Here are some points, one per row:
array([-0.566,  0.875, -0.531,  0.135, -0.448,  0.179,  1.826, -1.400,  0.669,  0.469,  1.697,  1.167, -0.048, -0.659,
        2.430, -0.443, -0.264,  0.544, -0.704, -0.578, -0.518,  0.568,  0.070,  1.280])
array([-1.548,  0.108, -0.829,  1.517, -0.105, -0.847,  1.073, -0.325,  0.926, -1.508,  0.480, -0.010,  0.475, -0.802,
       -0.367,  2.062,  0.797,  0.599, -0.861,  0.755,  0.487, -0.178, -0.876,  0.092])
array([ 0.660,  0.093, -0.571, -2.119,  0.896, -0.134, -1.753,  0.717, -1.312,  0.088, -1.455, -0.642,  0.726,  0.905,
        1.220,  0.856,  0.668,  0.156,  1.325,  0.513, -0.127, -0.913,  1.727, -1.818])
array([ 0.974,  0.188, -0.806, -2.043,  1.116,  0.020, -1.342,  0.442, -0.996,  0.422, -1.403, -1.171,  0.566,  0.842,
        1.020,  0.915,  0.381,  0.254,  1.094,  1.004, -0.356, -1.234,  0.846, -1.664])
array([-0.274, -1.632,  0.744, -0.230, -1.837, -0.669, -2.015,  1.658,  0.529, -1.101, -0.992, -0.252,  0.106,  1.635,
        0.170, -0.161,  0.766, -1.221, -0.234, -1.093,  0.597, -0.108,  0.690, -0.671])
array([ 0.376,  1.778, -0.553, -0.842,  1.319,  0.582,  1.688, -1.594, -0.706,  1.539,  1.237,  1.426, -0.234, -0.722,
        2.892, -0.930, -0.240,  0.570,  0.728,  0.178, -1.120,  0.092,  0.879,  0.806])
array([ 1.058,  0.253,  1.618, -1.151,  1.481, -0.305, -0.207, -1.960, -0.978,  0.274,  0.450,  2.611, -1.751, -2.063,
       -3.556, -0.607,  1.721,  0.980, -0.470,  1.302, -2.236, -0.390, -0.644, -0.661])
array([ 1.200, -0.979,  0.101, -1.114, -0.784, -0.399, -1.997,  1.395,  0.060, -0.621, -1.265, -0.255,  0.611,  0.915,
        0.824,  0.113,  0.784, -0.673,  0.505, -0.499,  0.555, -0.452,  1.273, -1.212])
array([-1.025,  1.341, -1.155, -0.410,  1.161, -0.522,  1.662, -1.030, -0.065, -0.539,  0.827,  0.016,  0.771, -0.824,
        1.063,  2.085,  0.448,  1.330,  0.055,  1.473, -0.072, -0.967, -0.137, -0.195])
array([-1.345, -1.346,  0.229,  1.137, -2.046, -1.720, -0.302,  0.841,  1.527, -1.859,  0.204,  0.097,  0.404,  0.039,
       -1.047,  0.904,  0.736, -0.594, -1.523, -0.799,  0.900,  0.157, -0.891,  0.234])
array([ 0.890, -0.809,  2.506, -0.947,  0.319, -0.368, -0.955, -1.684, -0.625,  0.217,  0.425,  2.811, -2.312, -1.348,
       -3.556, -2.270,  2.380,  0.855, -1.077,  0.690, -1.622,  0.064, -0.224, -0.139])
array([ 0.470,  0.091,  1.408,  0.121, -1.637,  0.239, -0.770, -0.508,  0.521,  0.689,  0.711,  2.118, -0.813, -0.299,
        0.889, -2.625,  0.407, -0.458, -0.890, -1.277, -0.808,  0.594,  0.237,  1.047])
array([ 1.164, -1.205, -1.087,  1.779, -0.200,  1.110,  1.097, -0.036,  0.000,  0.668, -0.408, -4.507, -1.180,  0.984,
       -2.134, -1.432, -1.951,  0.584, -1.780,  0.478, -0.721,  1.262,  0.088,  1.003])
array([-0.384,  1.490, -1.597, -0.624,  1.193, -0.281,  1.673, -1.051, -0.274, -0.044,  0.865,  0.110,  1.345, -0.586,
        2.691,  1.375,  0.275,  1.338,  0.238,  1.138, -0.395, -0.363,  0.328, -0.043])
array([ 0.536,  0.170,  1.517, -0.622,  0.596,  0.109, -0.214, -1.288, -0.521,  0.724,  0.093,  2.471, -1.423, -1.066,
       -1.617, -1.428,  1.421,  0.309, -0.247,  0.323, -1.142,  0.007,  0.168,  0.241])
array([-0.366, -0.379, -0.013, -0.475, -0.581, -0.603, -1.129,  0.858,  0.132, -1.215, -0.692, -0.480,  0.574,  0.431,
       -0.217,  0.991,  0.785, -0.462,  0.096,  0.044,  0.021, -0.447,  0.213, -0.845])
array([-0.338,  0.426, -0.099,  1.733,  1.906,  0.853,  2.595,  0.907, -0.112, -0.912, -0.539, -1.154, -0.312,  0.965,
       -1.788, -2.089, -1.077, -1.271,  2.255, -0.466,  1.375,  1.202,  0.892, -0.434])
array([-1.320,  0.426, -0.789, -0.041,  0.455, -0.320,  0.679, -0.354,  0.870, -1.277,  0.290, -0.073,  1.296, -0.683,
       -0.764,  2.495,  0.639,  0.703, -0.191,  1.302,  0.107, -0.571, -0.816, -0.554])
array([-0.074,  0.153, -0.484,  0.032, -0.914, -0.136,  0.726,  0.020,  0.494,  0.330,  0.933,  0.734,  0.153,  0.209,
        3.119, -1.254, -0.030,  0.119,  0.331, -1.163, -0.562,  0.516,  1.158,  1.016])
array([ 0.297, -0.232,  1.629, -1.475,  1.444, -1.013, -0.277, -2.407, -1.006, -0.671,  0.601,  2.183, -1.955, -2.046,
       -5.431, -0.050,  3.061,  1.772, -0.907,  2.624, -2.054, -0.943, -0.606, -1.128])
array([-1.106, -0.369, -0.070,  0.131, -0.229, -0.814, -0.072,  0.192,  0.483, -1.386, -0.034, -0.009,  0.568, -0.030,
       -1.152,  1.985,  0.784,  0.138, -0.300,  0.286,  0.708, -0.483, -0.838, -0.557])
array([-0.907,  1.065, -1.090,  0.482, -0.047, -0.148,  1.512, -1.108,  0.659, -0.194,  1.692,  0.728,  0.308, -0.759,
        2.393,  0.100, -0.119,  0.913, -0.685,  0.011, -0.394,  0.092,  0.046,  1.256])
array([-0.213, -0.804,  0.222, -0.579, -0.804, -1.117, -1.523,  1.127,  0.076, -0.920, -0.910, -0.144,  0.558,  0.771,
        0.030,  0.610,  0.781, -0.553,  0.175, -0.255,  0.398, -0.413,  0.519, -0.962])
array([-1.234, -1.388,  0.452,  1.024, -1.705, -0.846, -1.037,  1.089,  1.100, -1.633, -0.298,  0.070,  0.391,  0.268,
       -1.185,  0.816,  0.697, -0.776, -0.819, -0.561,  0.924, -0.053, -0.653, -0.219])
array([ 0.685,  0.326,  0.965,  0.190, -1.049,  1.482, -2.495,  0.258, -0.284,  3.763, -0.280, -0.127,  0.217, -0.739,
       -0.126,  2.313, -3.318, -0.562, -0.235, -0.394,  1.288, -0.645, -3.893,  1.026])
array([ 1.255,  0.336,  1.197, -1.216,  0.298,  0.621, -0.241, -0.993, -0.762,  1.641,  0.604,  2.246, -1.088, -0.365,
        0.980, -2.966,  0.066,  0.092,  0.083, -0.740, -1.621,  0.353,  0.810,  0.662])
array([ 1.108, -0.965,  2.337, -0.319, -0.871, -0.738, -0.971, -0.809,  0.278,  0.781,  0.723,  2.686, -1.985, -0.589,
       -1.277, -3.452,  1.255, -0.363, -1.055, -1.028, -1.575,  0.606,  0.467,  0.793])
array([ 0.459,  0.258, -0.131, -0.421, -0.574,  0.318,  0.336, -0.231,  0.031,  0.684,  0.715,  0.838, -0.122,  0.281,
        3.198, -1.889, -0.050,  0.027, -0.111, -1.171, -0.834,  0.407,  1.476,  0.875])
array([ 0.112, -0.641, -0.384,  2.292,  0.914,  0.451,  1.904,  0.792,  0.341, -1.044, -0.392, -2.561, -0.793,  1.414,
       -2.226, -2.311, -1.790, -0.815,  0.314, -0.509,  0.474,  1.682,  0.529,  0.417])
array([ 1.027, -0.429, -1.325, -0.718,  0.441,  0.665, -0.596,  0.004, -1.020,  1.036, -1.015, -2.963, -0.207,  0.827,
       -0.177,  0.293, -0.925,  0.904, -0.523,  1.140, -0.938,  0.073,  0.683, -0.473])
array([-0.672,  1.506,  0.524,  1.286,  2.691,  0.900,  2.227,  1.120, -0.402, -2.102, -0.616,  0.083,  0.091,  0.880,
       -1.378, -1.827, -0.921, -2.235,  3.599, -0.528,  1.996,  0.728,  0.810, -0.922])
array([ 1.758,  0.150, -1.776, -0.045,  1.580,  0.846,  0.276, -0.723, -1.579,  1.733, -0.933, -4.091, -0.516,  0.625,
       -0.081,  0.476, -1.451,  1.689, -0.032,  2.045, -1.325,  0.216,  0.706, -0.354])
array([-0.489,  0.452, -0.920,  0.051, -0.487, -0.683,  1.153, -0.341,  0.325, -0.056,  0.651,  0.430,  0.419, -0.070,
        2.699, -0.176,  0.093,  0.497, -0.491, -0.863, -0.383,  0.002,  0.959,  0.772])
array([-0.741,  1.642,  0.509,  0.931,  2.766,  1.348,  2.224,  1.113, -0.556, -1.197, -0.609,  0.851,  0.307,  0.421,
       -1.175, -1.004, -1.100, -1.814,  3.874, -0.571,  2.335,  0.271,  0.179, -0.928])
array([-1.398,  0.700, -1.126,  0.603, -0.559, -0.501,  2.087, -0.823,  0.516, -0.088,  1.671,  0.442,  0.462, -0.708,
        1.794,  0.714,  0.097,  0.787, -1.312, -0.028, -0.089, -0.281, -0.282,  1.238])
array([-1.260,  0.051, -0.621,  0.285, -0.208, -0.819,  0.569, -0.122,  0.632, -0.977,  0.393, -0.005,  0.620, -0.497,
       -0.707,  2.766,  0.690,  0.170, -0.517,  0.738,  0.651, -0.317, -0.728, -0.213])
array([ 0.011, -0.866,  0.005, -1.214, -0.613,  0.147, -1.865,  1.329, -0.910, -0.568, -1.281, -0.268,  0.866,  1.112,
        1.196,  0.201,  1.010, -0.596,  0.300, -0.380,  0.270, -0.506,  1.300, -1.280])
array([-0.586, -1.979,  0.744,  0.570, -2.834, -0.768, -1.768,  1.672,  1.177, -1.550, -0.475,  0.031,  0.109,  0.845,
       -0.636, -0.062,  0.763, -1.266, -0.857, -1.320,  0.880,  0.121, -0.453, -0.179])
array([-1.668, -0.410, -0.918,  1.331, -1.339, -0.631,  1.736, -0.415,  1.612, -1.309,  1.525,  0.167,  0.513, -0.591,
        0.980,  0.945,  0.326,  0.487, -1.585, -0.213,  0.238,  0.452, -0.619,  1.185])
array([ 0.558, -0.925,  0.140, -1.707,  0.070, -0.620, -1.869,  1.115, -0.811, -0.304, -1.403, -0.342,  0.716,  1.067,
        1.147,  0.461,  0.863, -0.478,  1.027,  0.046,  0.111, -0.724,  1.554, -1.593])
There is one direction along which these points spread out most. Take the direction at right angles to it along which they spread out most. Go by this last direction. How many in every 100 of the points above lie lower along it than each point below? Answers are rounded to whole numbers. More than half of the points above lie lower than the first one.
array([-0.644,  1.433,  0.917,  0.879,  2.072,  1.083,  0.913,  1.126, -0.215, -0.211, -0.497,  1.403,  0.425,  0.099,
       -0.782, -0.593, -1.530, -1.895,  3.347, -0.863,  2.460, -0.041, -0.964, -1.078]) 40
array([ 0.536, -0.008,  0.748,  0.000, -1.291,  0.330, -0.048, -0.056,  0.535,  0.816,  0.702,  1.533, -0.619,  0.215,
        2.088, -2.795,  0.071, -0.465, -0.518, -1.683, -0.790,  0.692,  1.348,  1.150]) 73
array([ 0.199, -1.596,  0.417, -0.391, -1.612, -0.706, -1.988,  1.761,  0.379, -1.014, -1.032, -0.136,  0.491,  1.086,
        0.260,  0.195,  0.774, -0.992, -0.093, -0.952,  0.546, -0.181,  0.770, -0.774]) 5
array([ 1.111,  1.070,  1.223,  0.314,  0.080,  1.431, -1.531,  0.377, -0.457,  2.892, -0.309,  0.387,  0.310, -0.842,
       -0.314,  2.179, -2.573, -0.901,  1.046, -0.386,  1.723, -0.721, -3.305,  0.947]) 57
array([-1.439,  0.176, -0.788,  0.705, -0.335, -0.822,  1.064, -0.744,  0.863, -1.358,  0.780,  0.072,  0.848, -0.296,
       -0.244,  1.865,  0.583,  0.820, -0.782,  0.651,  0.437, -0.148, -0.801,  0.166]) 70
array([ 1.432, -1.070, -1.272,  1.057, -0.117,  0.856,  0.562, -0.232, -0.356,  1.403, -0.554, -4.544, -1.026,  0.369,
       -1.652, -0.802, -1.788,  1.678, -1.863,  1.032, -0.992,  1.462,  0.143,  0.764]) 60
array([-1.401,  0.125, -0.994,  0.865, -0.697, -0.886,  1.032, -0.436,  1.192, -1.414,  1.137,  0.061,  0.631, -0.652,
        0.319,  1.841,  0.538,  0.497, -1.425,  0.417,  0.327,  0.082, -0.693,  0.557]) 73
array([ 1.390,  0.601, -1.361, -2.109,  1.892,  0.348, -1.044, -0.042, -1.641,  1.131, -1.344, -2.165,  1.095,  0.110,
        0.730,  1.171, -0.144,  1.191,  0.894,  1.814, -0.830, -0.743,  1.390, -1.530]) 60
array([ 0.883,  1.004,  0.357, -0.870,  0.727,  0.526,  0.620, -1.129, -0.680,  1.700,  0.927,  1.689, -0.751, -0.418,
        2.383, -2.491, -0.023,  0.268,  0.535, -0.550, -1.637,  0.417,  1.052,  0.861]) 88
array([ 0.713, -1.043, -0.771,  2.197, -0.206,  0.918,  1.568,  0.312,  0.223, -0.097, -0.360, -3.824, -1.094,  1.062,
       -2.321, -1.948, -1.820, -0.089, -1.007,  0.452, -0.146,  1.759,  0.248,  0.858]) 40
array([-0.013,  1.901,  0.663,  0.026,  1.843,  1.463, -0.297,  0.431, -0.951,  1.687, -0.497,  0.827,  0.495, -0.462,
       -0.300,  1.261, -1.663, -1.045,  2.842, -0.969,  1.987, -0.680, -2.271,  0.173]) 60
array([ 0.909, -0.258,  0.858, -0.099, -2.090,  1.342, -3.291,  0.392,  0.441,  3.820, -0.406, -0.476,  0.236, -0.501,
        0.239,  2.567, -2.647, -0.374, -1.156, -0.506,  0.835, -1.127, -3.637,  1.496]) 43
array([-0.758, -0.856,  0.029,  0.110, -1.042, -0.752, -1.207,  0.793,  0.630, -1.335, -0.332, -0.089,  0.523,  0.238,
       -0.546,  1.048,  0.761, -0.371, -0.411, -0.112,  0.659, -0.245, -0.226, -0.487]) 18
